A single turn carries every row of the set below to another of its rows. Some are shown first; where does it send the rows asked next?
Z_746: [ 11.6  -3.3   0.3  -3.1   8.1  30.2   0.2 -28.5 -19.4  -0.2 -25.2 -20.3
 -19.1  -3.1  -2.8  -2.8   0.3  -4.9 -19.8   3.8  18.7  -2.2   5.6  -0.8
  19.1  -8.3 -12.3  33.5   3.0  -0.6  26.4 -12.9  -2.9   2.4  10.1  22.8
   3.6  17.1 -13.4  11.8  -7.3 -12.5   3.9  18.0]
Z_440: [-13.9 -25.8  -3.6 -36.5  -8.1   9.4  -4.7   3.9   5.5 -18.8 -16.3   8.5
 -16.0  -5.8  -6.8  -1.0 -21.5   3.8  -3.4 -18.3  -1.6  -4.5  -2.2  16.9
  -3.6   0.5 -24.6   2.0  -6.0   8.5  21.4  23.9 -11.7  15.5  11.8  23.9
 -12.2   7.8  -0.7  -7.9 -31.0  -4.6  12.1  19.9]
Z_222: [ -8.2 -10.2 -20.5  27.0 -23.8  12.2   2.3 -21.1  -4.7   3.3  10.5 -10.4
 -14.6  24.8   2.4  11.0  -1.3  -1.9  37.2  -0.4 -21.2  -3.5  12.8  -1.2
  -2.9 -14.6  -2.9   8.8   2.8 -10.6  -2.5 -26.0  19.7  -2.0 -16.5   5.9
   1.2   7.8  -0.1   6.3 -14.9  12.3  -7.0 -16.1]
Z_888: [-11.3 -10.8 -13.5 -48.4  17.1  18.4  33.8   5.1 -34.6 -14.8 -17.3  -4.5
   5.3  -5.4  -1.5 -16.1  -3.0 -14.5   8.6   2.7   6.8   7.4  10.1  12.1
  -1.1   1.5  -5.9 -11.4   4.6  12.1  16.7  -7.8  16.9  14.2 -23.2   9.3
  10.5  -6.1  -4.7 -10.0  -5.9   6.1  19.4  25.2]
Z_669: [-15.6   5.5  -9.1 -40.5   6.9  18.8   5.4  -7.6  14.7  33.3   9.8   0.2
  -9.3   8.4  28.3   4.4 -18.5   0.4  16.1   7.3   9.1 -10.1  -7.1  -9.0
  10.0  -0.6 -27.6  -4.6  11.3  -9.0  11.7 -13.2  -6.0   8.5  -8.3   9.1
   3.0  -8.1 -10.0  16.7  15.5   8.9 -20.4 -11.2]
Z_176: [ 11.6  -6.0  -8.2  -4.3  -1.6  31.2  -1.6 -30.4 -24.3   3.6 -21.2 -16.5
 -18.2   1.5  -2.4  -8.2  13.6  -2.0  -7.1   3.6  13.5  -8.8   9.8  -0.3
  11.6   3.4 -15.7  28.6   5.6  -2.4  19.5  -6.1 -11.9   1.3  16.1  21.0
  10.7  20.7 -11.5   6.9 -14.3  -8.1  -2.1  21.3]
Z_177: [-19.4  17.5  -7.3  -8.0   6.1  10.7 -17.9  26.2 -12.0  13.2   7.4  -6.2
  -9.3   3.7 -12.4   5.7   2.7  -5.8  18.7  21.9   7.0  11.8 -11.6  14.3
   3.6   1.3  -3.6  -6.4  -9.8 -16.5  -2.3  -2.8   1.6   1.6 -30.2 -10.7
   6.6  -9.6 -22.9  -9.0  -4.1  -1.9 -12.9 -32.2]
Z_601: [  8.0  -1.3  34.1 -19.7  10.6  -7.6   5.7 -14.9 -16.0 -25.9   1.1 -21.4
   6.4   8.5  -1.3 -24.4   7.6 -14.0  13.1   2.1   9.1  -7.5 -18.8  -0.9
  -2.9 -16.3  -8.8  24.0  17.4 -27.8  23.7  26.7  -7.9  18.8  -7.1  -0.5
   2.4   4.6   9.0   2.8  -9.4 -16.5  12.4  20.4]
Z_905: [ -3.1  -3.0   3.0  -4.2  -5.3  -0.3 -34.4   0.1 -15.2   4.9  -9.2 -12.8
  37.0  12.0   1.2  10.6   5.8  16.6  30.2 -14.3  -3.0  -7.1  -8.2  -6.2
 -27.7 -18.9 -28.5   1.6  13.6  -6.6 -17.1 -10.9  28.8  12.4 -14.6  17.9
   9.5  -9.6  -7.7  21.1 -13.5 -12.7 -12.5  -8.0]
Z_340: [ 36.6  18.2  -0.2  -5.5   9.5   3.9 -11.9 -11.2   9.8  12.4  -2.8  -5.3
   0.3   6.1  17.3  14.3  -1.4   8.2  20.2  -6.8   2.3  -3.4   0.8 -17.7
 -17.6 -11.0 -18.8   8.4  -3.9 -35.7 -15.8   7.8  29.4 -15.6 -14.2  23.4
  -7.9 -13.3   8.8   0.1   7.7   5.9   8.1   1.8]
Z_839: [ 34.1  20.1  -1.4  -0.3  12.1  -1.6  -7.3 -17.5   6.5  12.3   2.7  -2.3
  -0.4   7.4  16.5   9.7   0.9  -0.4  18.8 -11.0  -0.3  -2.0  -5.4 -21.3
 -17.8  -7.0 -18.6   6.8  -5.8 -30.3 -11.7   8.2  26.3 -17.0 -15.7  22.7
 -12.3 -18.4   7.4   3.4   7.4  11.1   6.8   1.3]
Z_245: [-13.1   6.8  -1.3   6.4  27.1  -7.6  13.1  12.2  -9.1  -6.2 -28.8  -8.5
   1.9  -2.6 -13.9 -11.3 -24.0 -26.7   3.5  23.7  -6.3 -14.9 -29.5  10.0
  -9.8   3.9  -5.6  -8.6   2.8  17.9   7.5   9.1 -12.9  -8.7   7.1  10.1
  11.7   4.8   0.2   2.1 -27.6 -13.6  26.7  12.4]
Z_948: [ 12.2 -26.3  -4.9   1.6  30.7  -6.5 -11.9   8.6  -4.2 -25.9 -14.3 -15.2
   1.5  10.6  -6.5  -8.4   6.2  12.6   9.1  18.2   0.0  -4.8 -18.7  12.6
  10.7  -8.1  -9.9  13.2  18.4   5.9  18.9 -18.8   6.7  25.8 -36.7   8.2
   6.9  27.7 -13.7  -2.9  -0.8  -2.1  -3.2  23.5]
Z_178: [-18.0  -0.8  21.0 -10.3 -24.6 -19.9  -9.7   5.4  11.2  18.3   7.6 -11.3
   9.5   2.6  -6.9   5.4 -14.8 -14.2   3.0  -8.0 -11.1 -20.6  -2.5 -11.3
  -5.4   3.6 -19.4   3.4 -13.4   2.3  12.5  22.5  15.3  10.8 -17.2  -3.9
   0.2   3.8  -8.7  17.5  15.5  -3.0   1.7 -23.9]
Z_822: [ 31.5  29.9   2.7  -4.2   7.8  10.1 -13.6 -15.6  11.8  13.0  -7.3  -4.5
  -5.2   2.3  13.7   5.8  -2.0   0.3  16.7 -17.1   2.9  -1.9  -5.1 -13.6
 -10.7  -4.3  -9.2  13.1  -5.6 -31.4 -15.2   9.3  25.4 -22.1 -20.5  11.6
  -8.9 -15.1   9.3   3.0   4.1  17.1   1.3   3.1]
Z_270: [ -4.1   2.1   5.5  -2.0  -3.5  -3.6 -33.0 -10.6 -11.0   4.8 -10.6 -12.8
  33.0  12.3   1.6  12.3   9.8  16.8  33.0 -16.6  -4.7  -6.6  -8.6  -9.3
 -24.6 -19.7 -28.7  -3.9  16.5  -8.9 -14.7 -10.7  23.5   6.8 -11.5  17.3
   9.1  -2.8  -6.2  16.3 -11.1 -18.4 -17.3  -8.2]
Z_817: [ -5.0 -26.6  -9.8 -34.1 -10.2   3.5  -8.3   8.3  11.4 -19.6 -21.0   2.7
 -20.8 -11.6   0.1  -1.1 -20.6   6.5  -0.8 -14.0   3.2 -10.5  -6.3   9.2
   7.3  -5.3 -19.5  -0.4   0.3  16.5  20.6  22.1 -12.0  21.6  10.3  20.2
 -10.0   3.9   7.1 -10.8 -25.6  -0.4   8.1  23.1]
Z_823: [ -5.5  -6.5 -18.5  23.5 -13.4   0.8   4.3 -29.7 -13.3   6.2   8.3  -4.7
 -12.9  23.4   7.8  22.6  -2.1   2.8  30.0  -1.9 -16.2   6.3   6.8   0.3
 -11.2 -13.3   2.5  11.5   4.9 -20.0 -12.4 -26.6  14.8   1.6 -11.7   6.3
  -5.2   2.5   3.1   5.2 -11.3   8.7  -2.6 -16.3]
Z_878: [-17.3  -1.5  -2.5   2.7  25.3  -7.1  12.6  11.2  -9.5 -10.1 -22.6  -0.4
   7.9  -4.4 -15.1 -13.2 -33.3 -24.6  15.7  24.4  -4.3  -7.0 -31.2  16.7
  -8.8   5.3 -13.6  -6.6   5.6   6.3   9.4   5.3 -12.0 -14.4   0.4  11.8
   7.6   4.7   6.0  -6.6 -25.2 -15.0  27.4  13.8]
Z_8: [-11.4  -6.1  13.8 -13.8 -37.1 -22.4  -9.0   4.0   8.8  21.7   3.6  -9.6
  22.9  -7.6  -2.2   5.1 -10.5 -15.5  -2.4 -13.3  -8.0 -14.8  -6.4  -5.5
  -4.2  -3.6 -17.6   2.1 -17.4   3.4   9.7  23.3  12.2   8.5  -8.2  -7.3
   4.4   0.8 -10.0   7.5  10.9  -4.6  -3.7 -18.2]
Z_637: [-15.7  10.0  -8.4 -11.8   5.2   7.0 -10.2  30.2  -1.6  14.5  -1.2 -10.4
 -13.6  11.0  -6.3  -0.5   1.7  -6.3  27.6  27.0   5.0   4.0  -6.2  13.5
  -5.2  -2.3   7.6  -4.9  -5.6 -14.9 -11.8   1.7  -5.7   4.6 -28.0  -3.9
  10.8  -5.2 -26.5 -11.7 -14.6   4.0 -10.2 -35.5]
Z_632: [-19.9   7.6  -7.1 -43.6   8.9  14.9   3.9 -14.5  12.2  37.2   3.0   0.9
 -14.9   1.4  30.3   7.4 -12.7  -7.3  14.2   2.4   1.7 -19.7  -7.7  -6.5
  13.3  -3.4 -24.9 -13.8  15.5  -7.2   7.4 -15.9   4.6  -2.1 -18.7  15.2
  -1.7  -5.4 -15.4  10.7  17.5   5.6  -7.3  -3.1]
Z_403: [ -0.9   4.5   8.5 -13.0  -4.1   5.0 -39.5  -6.5  -6.0  -2.2   0.5  -9.9
  41.6   6.6  10.4   6.9  -0.1  12.9  29.1  -7.6  -8.9 -13.0 -11.1  -5.9
 -24.9 -11.9 -22.5  -2.0  17.4  -6.8 -15.7 -13.2  23.2  14.2 -16.4   8.7
  11.9  -4.6  -4.8  21.0 -18.6 -15.3 -19.2  -7.5]
Z_199: [ -7.4 -14.0 -18.0 -46.5  18.3   5.7  34.7   6.4 -24.5  -9.7 -17.7  -1.2
   6.6  -3.2  -8.5 -17.4 -13.2 -16.7   4.1  -0.4   2.5  10.7  17.5  26.4
  -3.1   4.9 -21.6  -4.3   8.7  14.2  17.8 -11.2  19.7  15.4 -16.3  12.4
  11.0  -4.4  -2.4 -15.8 -13.0   4.4  13.5  18.2]
Z_686: [ -6.4  -9.9 -16.9 -43.8  21.6   8.9  35.5   5.7 -25.4  -9.6 -20.1  -1.3
   6.2 -11.3  -4.0 -20.3 -12.7 -13.2   5.3  -4.0   8.7  10.5  15.9  20.3
 -10.0   6.7 -18.1  -7.2   4.7  13.3  19.5 -15.1  17.4   9.9 -22.9  12.5
  14.3  -0.9  -4.2 -10.8  -6.5   6.6  13.4  18.5]
Z_7: [-21.8  -0.7  -2.5  -7.4  25.4  -8.5  11.1  11.7 -10.3  -7.8 -24.3  -8.8
   5.3  -6.6 -14.3 -10.7 -26.6 -25.7  11.6  25.4  -0.8 -10.1 -27.4  16.6
 -11.5  17.2 -18.2  -3.6   8.3   8.2   6.0   3.8 -10.8 -16.1   3.0  11.8
   9.5   7.3   9.9  -4.8 -23.1 -14.5  30.3  16.8]
Z_380: [-10.5  -5.9 -23.5  24.7 -18.5   8.9  -0.9 -26.8 -11.1   2.5   9.8  -5.0
 -18.5  22.1   3.9  19.2  -5.7  -2.1  34.6  -3.8 -11.6   2.6   5.6  -1.1
 -10.3 -16.8  -0.1  13.6  12.3 -15.9 -11.3 -27.8  15.8   3.7  -9.1  11.3
  -3.8  -2.1   0.0   6.6 -11.1   6.5  -2.5 -17.9]
Z_517: [-12.0 -26.2  -9.1 -36.6  -1.2   6.9  -1.7   5.4  11.2 -19.6 -25.6   0.5
 -16.8  -5.7 -10.8   2.8 -27.0   2.6   1.1 -15.3  -5.0  -6.1  -3.1  13.7
  -2.8   0.4 -22.0   4.9  -9.5   6.6  21.0  24.7 -12.2  12.2  12.8  19.9
 -13.7   1.8  -4.1 -13.4 -28.8  -3.6  12.2  20.4]
Z_141: [ 13.6 -21.6 -13.1   1.1  27.6   1.4 -15.3   4.9  -7.7 -29.1 -11.5 -19.5
   7.3   5.4  -5.4  -1.6  -1.7   5.5   3.1   9.1  -0.3  -8.0 -14.4   1.3
   9.4  -4.5  -7.7   7.9  17.7   2.8  11.7 -17.0  14.6  27.4 -40.7   2.3
  16.8  24.6 -22.3 -14.4  -3.5  -9.9   0.8  25.9]
Z_951: [  8.2   0.8  34.9 -11.5  12.3  -6.3   8.7 -15.1 -11.3 -13.6  -6.4 -15.7
   3.8  11.5  -4.4 -23.8  -0.5 -22.3   8.3   0.0  -0.4 -18.5 -18.1   0.7
  -1.2 -16.4  -9.1  21.6  23.4 -28.8   8.6  25.7  -7.1  22.9 -15.1   2.5
  -2.0   3.3  16.6   2.9 -14.7  -6.6   8.0  26.7]

Z_686 moves to Z_905
Z_403 moves to Z_817
Z_178 moves to Z_746
Now find these:
Z_270 moves to Z_517
Z_632 moves to Z_141

